In the rows, 128 means zero.
Rotation paths and how fast each direction turns (degrees each step):
Each turn is a multiple of 5 degrees from 10 to 175, or 0.
Each row of a path follows its step; steps can be skipped.
Rotation 1:
step 4: [119 112 123 122 125 126 125 138 134 131 127 133 126 121 132 140 134 124
 122 126 130 132 129 105 130 131 130 132 115 121 129 140 127 115 141 134
 138 124 129 128 129 136 132 122]
step 5: [116 118 121 132 135 124 126 136 117 129 135 119 134 113 132 140 117 131
 146 131 132 124 135 124 121 123 132 116 129 129 133 130 123 131 132 138
 126 132 113 139 122 126 127 123]
step 6: [131 137 136 123 134 130 118 136 135 118 127 149 126 113 126 123 116 124
 137 124 132 127 135 124 128 124 116 119 133 121 142 139 131 123 128 128
 122 125 124 130 125 129 132 138]
step 19: [128 132 140 128 139 124 136 130 124 120 139 130 119 126 131 119 124 116
 121 127 131 119 129 117 144 128 132 135 144 127 130 125 129 137 137 122
 127 122 132 126 142 129 138 115]
step 23: [111 119 134 132 133 135 135 127 129 134 117 124 137 120 128 134 125 126
 126 132 136 152 123 120 135 129 128 133 127 127 131 125 123 130 123 133
 126 120 124 129 117 144 119 118]
step 26: [112 132 130 124 132 135 121 124 129 119 132 132 134 116 127 141 130 124
 117 130 122 136 137 128 126 127 113 133 127 111 136 121 124 122 130 135
 132 130 118 113 140 130 130 128]
step 27: [121 130 118 121 129 118 122 126 123 128 135 121 125 117 125 131 125 120
 139 129 130 119 121 129 122 119 131 124 128 128 129 120 129 115 114 137
 132 134 125 112 123 125 108 143]
step 32: [117 132 131 131 126 126 125 114 117 136 132 120 130 122 139 130 131 115
 118 139 126 128 128 138 137 132 111 137 123 138 128 121 126 127 127 118
 138 119 113 123 132 135 125 128]
Directions:
[126 128 126 131 130 130 129 133 130 130 125 128 128 126 128 123 129 130
 130 129 133 127 130 127 129 130 127 128 125 129 132 130 126 133 132 131
 124 126 130 130 122 126 126 128] -> 60
[128 126 126 131 123 128 128 130 130 128 128 130 129 127 131 127 127 128
 127 128 124 130 129 123 132 123 124 125 127 133 126 122 132 126 128 125
 126 128 129 128 125 127 126 127] -> 155
[133 128 126 129 131 128 131 126 126 128 122 127 128 130 132 130 127 131
 132 128 133 128 127 129 126 124 125 127 128 130 125 128 126 128 128 127
 131 127 123 126 129 125 125 125] -> 145
[124 127 128 128 128 126 134 127 125 125 131 128 126 128 128 126 127 130
 129 122 132 126 127 130 127 122 129 127 132 132 129 128 128 127 126 128
 125 129 130 130 127 127 134 129] -> 130
[131 128 132 129 126 130 133 126 129 127 126 128 127 129 128 125 126 125
 124 129 130 129 126 126 129 125 132 130 129 129 126 130 129 131 124 131
 131 127 131 127 123 133 124 129] -> 70
[133 132 127 129 129 124 125 129 126 129 133 130 128 131 126 127 127 126
 128 126 129 134 128 130 129 123 130 129 127 125 129 129 130 130 132 128
 129 125 127 132 127 126 125 130] -> 115
Rotation 2:
step 0: [115 122 139 125 121 117 138 120 130 131 127 116 143 119 129 138 124 135
 143 130 128 119 132 128 119 129 124 135 141 117 126 124 136 134 136 135
 134 128 122 119 130 145 135 116]
step 1: [114 137 114 123 124 124 112 129 130 131 124 119 123 116 135 134 118 136
 137 116 121 125 133 117 123 141 132 131 136 119 128 138 132 120 119 121
 134 122 129 135 135 144 138 137]
step 3: [129 130 129 127 110 121 120 123 127 131 134 122 131 129 134 144 115 133
 119 130 124 125 126 137 109 123 122 125 118 121 128 143 134 145 129 141
 128 140 126 133 127 124 129 113]
step 9: [118 127 133 122 126 113 105 119 117 132 124 130 124 130 133 126 110 122
 133 136 117 128 137 123 131 129 126 134 126 132 118 133 129 131 146 129
 133 133 127 143 129 115 134 119]
step 10: [128 122 115 128 123 118 122 131 118 128 125 140 115 131 129 140 120 128
 139 135 119 114 143 137 134 116 129 127 115 132 130 121 119 135 116 119
 147 130 132 125 137 123 126 128]
step 16: [132 125 122 124 117 123 124 137 123 119 123 129 140 118 137 132 111 132
 137 131 129 125 143 128 138 119 135 118 132 115 132 137 115 124 115 124
 133 133 129 137 121 143 138 121]
step 23: [124 114 130 112 125 135 131 138 125 144 130 118 113 128 132 134 118 132
 139 118 143 122 134 130 117 125 133 137 131 118 124 132 126 149 128 130
 128 139 129 122 130 128 125 121]
step 32: [106 129 138 121 121 122 129 126 138 133 118 136 123 133 130 132 114 117
 125 112 120 130 127 120 134 113 124 134 130 119 125 126 121 121 137 125
 144 131 127 134 124 142 137 129]
Directions:
[128 124 130 127 122 126 127 129 125 131 129 128 128 130 128 125 129 130
 132 129 131 130 129 132 132 128 129 125 121 128 128 128 127 129 126 123
 124 128 124 127 126 128 128 126] -> 60
[129 128 126 129 132 123 130 128 127 130 120 130 125 131 128 131 125 128
 127 131 131 131 127 129 131 127 130 127 127 134 126 126 124 131 131 130
 127 125 128 128 127 129 129 130] -> 20
[128 129 129 130 126 125 130 123 132 130 128 127 127 128 128 130 134 128
 129 128 124 127 128 131 131 122 125 130 128 126 126 120 128 130 128 127
 130 128 130 127 127 128 126 128] -> 145
[126 129 127 124 125 131 131 127 124 127 128 132 133 129 124 126 127 123
 128 130 127 127 129 128 129 125 128 129 128 128 129 128 125 127 130 125
 133 124 130 127 127 123 131 131] -> 20
[130 129 124 124 127 124 129 126 125 129 125 130 129 124 127 129 132 126
 125 125 130 126 123 126 128 131 129 124 127 126 128 126 126 126 122 129
 129 133 129 129 127 127 127 126] -> 80
[124 128 124 129 127 127 124 125 127 128 133 127 133 126 128 129 129 131
 128 135 130 127 128 131 126 130 128 126 128 132 130 125 129 126 131 131
 131 131 128 129 124 128 129 130] -> 120
